In the rows, 128 means zero.
D: 3 groups of rows, each row roughly a mix of its group's hidden directions; one row fits no group:
D (135 x 12):
[[103 111 111 125 142 130 154 156 140 108  63 119]
 [ 95  95 152  80 124 149 155 145 155 129 146 138]
 [161 148 110 110 168  78 124 133  93 129 118 114]
 [110 142 165 127 109 173 136 148 173 101 141 137]
 [130 164 111 145 152 156 122  88 146 131 129 179]
 [111 166 133  88 111 141 122  87 119 171 131 113]
 [104 142 119  87 144 104 139  80 150 138 109  97]
 [121 157 133 127 170 102 156 145 100 136  94  92]
 [157 152 113 154 168 116 101 132 117 147  79 136]
 [145 122  94 125 116 134  96 125 147 124 179  82]
 [153 139 138 101 128 135 121 153  94 128  94 184]
 [110  95 120 154 108 139 126 114  87 113 157 174]
 [112 124 146 139  78 148 162 174 148 135 111 117]
 [148 137 148 152  87 103 148  95  95 162 145 119]
 [165 100 110 134 131 171 145 144 100 123 108 169]
 [ 83 123 121 109 156 114  95  91 105 161 113 139]
 [118 106 109 119  99  87 120 171 119  82 139 135]
 [134 130 124 154 186  96  96 110 107 152 122 111]
 [158 143 116 155 160 127 104 127  97 147  76 141]
 [156 122 159 106 104 135 142 163 113 153  92 165]
 [111 148 111 112 100 124  78 129  99 148 168 148]
 [105 146 160  86 126 147 125  98 108 115 116 175]
 [125  99 103 156 155 162  87 109 118 158 132 153]
 [105 135 130 130  89 137 154 169  88  90 139 138]
 [113 117 115 123 169  85 141 126 179 106 109 115]
 [144 144 115 149 131 134 149  95 171  89 163 151]
 [109 134 105 130 142 131 115 109 150 115 176  71]
 [ 86 121 106 109 154 140  94 151 113 153 162 102]
 [129 154 111 111 160 172 121  90 128  85 143 122]
 [149  98 111 150 107 124  92 153 101 142  83 111]
 [ 96 170 118 113 116 175  94 125 119 154 138 147]
 [173 172 141 122 120 121 127 103 112 172 112 106]
 [156 118 128 125 169 147 117  90 157 158  91 137]
 [153 145 123 120 170 118 138  74 167 121 134 147]
 [109 149 145  86 149 127 116 121  79 136 103 162]
 [111 107  99 150 145 127  90  95  81 107 124 144]
 [141 138 124 189  92 119 102 120 142 136  92 135]
 [115 107 121 159 142 101  92 121 129 108 183 151]
 [122  95 109 154 116 125 125 109 132 100 111 191]
 [125 148 109 148 147 108 131 140  91 146  97  73]
 [130 107 115 164 129 132 146 135 157  73 158 157]
 [105 157 156 135 123 129 152 135 102 146  79  89]
 [105  82 135  87 118 114 148 120 137  96 149  95]
 [144 148 174 117 118 134 124 142 115 123  89 181]
 [107 108 134 160 134  86  99 110 125 114  85 156]
 [168 137 144 125 111  90 130 100 100 152 133  84]
 [145  99 158 126 144 119 172 150 174 124 141 155]
 [113 128 110 178 152  95 114 160 145 130 142  92]
 [139 102  93 148 147  94 100 154 168 130 124 101]
 [119 128 161 105 137 121 134  97 104 133  99 188]
 [137 131 152 110 125 148 143 149 136 106 111 197]
 [139 147  98 118  79 145  77 142 107 110 138 125]
 [ 77 145 105 140 107 122  76 142 104 120 138 123]
 [123 156  82 127 133 143 157 165 134 159 158 106]
 [139 102 133 118 144 138  84 181  91 131 112 118]
 [140 147 145 139 103 145 167  85 140 143 157 164]
 [130 127 118 149 116 106 107 172 142  87 175 135]
 [142 153  93 136 108 145 101 138 122  79 138  88]
 [157 123 146 126 143 120 139  69 103 157  96 118]
 [142 147  96 110  98  96  81 139 126 165 137 117]
 [113  84 145 111 146 100 146 171 166 113 133 121]
 [103  99 107 143 128 120 165  97 127 149  76 118]
 [114  82 124 139 165 123 108 161 102 124  90 148]
 [132  85 147 112 105  89 143 132 108 120 144  80]
 [ 90 161  98 148 139 145 132 131 163 145  83 124]
 [ 85 108 100 141 173 146 117 118 159 125  99 141]
 [114 147 127 166 122 163 118  97 125 165  83 135]
 [ 84 125  87 120 123 101 112 133 159 104 104 159]
 [143 176 109 145 138 161  79 127 111 143 125 149]
 [108 125  68 120 120 141 114 169 116 122 139 164]
 [114 118 123 119 152 146  82 182 123  94 144 127]
 [ 75 132 143  91 125 143 148 169 145 126 155 120]
 [ 86 109 115 128 119 116  90 112 113 109 181 124]
 [139 113 133 131 173 162  81 149 135 135  94 110]
 [135 146 126 107 161 110  71 109 107 164 123 114]
 [ 95 104 118 135 161  97 106  79 108 138 127 149]
 [108  95 119 147 113  93 117 136 129  87 173 106]
 [156 143 107 138 150  71 113 113  89 126 105 129]
 [ 94 155 161 168 132 148 139 118 129 141 112  82]
 [112  98 130  98 115 124 179  83 118 156 123 125]
 [111 115 148 185 121 152 140 124 132 137  83 156]
 [130  96  89 150 151 116  88 144 154 117 160 148]
 [101 152  90  97 126 104 115 121 169 127 102 157]
 [136  74  93 151 135  96  88 118 139 138 137 136]
 [121 178 124  92 139 139 154 154 153 107 161 141]
 [130 124 170  97 127 116 162 131 100 118 161  87]
 [178 111 126 104 134 129 171 126 139 154 131  85]
 [124 163 121  87 167 133 100 113 122 100 162 112]
 [ 95 101 134 111 122  86 131 116 153 113 176 105]
 [116 123 107 145 109 111 159 144 136 141 133  59]
 [151 175 184 152 107 127 135 110 141 129 126 108]
 [149 140 111 130 180  87 100 104  94 128 120 134]
 [100 108 162 123 111 164 121 165 131 160 119 163]
 [ 96 130 112  95 137 106  87  96 105 136 127  88]
 [181 133 112  77 139 127 156 125 147 136 117 153]
 [170 160 117 140 126 163  80 141  96 126 134 127]
 [163 120 125 114  75 119 135 146  77 126 135 146]
 [120 138  62 157 134 133 133 147 161 144 142 149]
 [128 108 110 143 173 167 155 167 141 101 139 135]
 [ 85 120 123 147 114 109 123  87 128 125 180 150]
 [153 101 117 132  68 149 139 164 127 149 113 140]
 [147 125 117 112 140 176  97 149  85 122  92 128]
 [155 154 124 119 154 124  94 180 164 121 129 108]
 [131 167 115 148 152 150  78 130 134 141 146 168]
 [171 145 129 121 147 150 148 152 137 133  68 125]
 [125  84  94 122 159 113  90 165 144 108 132 125]
 [159 135 131 105 129 113  98 118 118 103 132 194]
 [132 130 124  97  99 135 122 150  84 109 168 166]
 [101 122 108 169 113 134  96 107  86 120 154 155]
 [143 145 130 172  96 104 102 159 154 102 102 122]
 [120 144 130 125  99 120 109 187 104  99 162 115]
 [140 110 160 153 109 105 116  75 125 142  88 121]
 [137 142 174 122 114 129 163  86 107 154 115  98]
 [ 93 112 122 140 112 120  94 113 111 116 190 138]
 [120 135 123 151 155 107 112 151  92 168 101  88]
 [173 150 134 118 147 138 120 132 103 160  74 117]
 [114 124 161  71 126 157 167 106 128 147 130 124]
 [ 83 121 128 133 108 120  95 126 142 105 157 178]
 [130 166 175  95 143 140 105 153 132 113 120  92]
 [169 140 170 134  99 130  89 117 119 139 102 155]
 [ 99 116 172 118  93 132 131 107 164 122 149 164]
 [202 127 140 128 124 157 116 141 107 148 122 133]
 [135  93 118 115 168 141  92  87 128 162 126 145]
 [ 94 124 165 173 110 124 133  98 104 139 123  92]
 [102 117 133 105 168  90 102  99 123 148 166 126]
 [172 130 102  87 158 116 128 150 172 126 127 134]
 [ 82 121 142 151 134 102 118  97 159 132 163  98]
 [168  98 138 148  97 129 162 138 132 151  91 152]
 [156 187 138 127 113 141 134 122 148 159  89 116]
 [176  91 101 161 133  98 144 120 144 128 127 155]
 [135 107  96 174 106 107 147 116 103 149  89 114]
 [139  67 138 133 151 117 126  92 127 131  85 124]
 [103  90 109 133 132 159 128 137 166 119 171 158]
 [101 122 139 155 143  89 161 122 155 139 137  80]
 [106 161 134 148 154 153 128 160  97 128  82 111]]

which group is each row in? (one row of each group first):
[153  85 158 149 132 128 107  99  93 143 162 118]  L
[179 134 139 140  92 119 136 114 114 111 171  98]  K
[ 91 130  98 144 109 180 102 156 131 107 142 134]  E

[102 110 133 137 120 106  87 130 117 127 194 133]  K
[131 148 107 150 132 166 153 111 136 135 158 183]  L
[152 135 146 143  75 138 141  96 166  95 131 128]  E
[135 112 139 129 104 146 143 174  88 141  82 114]  K
[108 149 107 156 114 161 149  83 118 124 113 168]  K
[146  90 152 109 110  92 154  92 119 106 102 142]  L
[ 98 115 112 116 142 125 137  90 151 127  71 158]  L
[158 141 119 163  99 144 141 139 147  82 168 132]  K
[ 97 133 126  74 114 118 154 121  81 148 110 129]  E
[107 134  96 121 118 153 144 151 134 124 150  63]  E
[101  84 119 151 107 125 156 121 143 128 125 183]  E
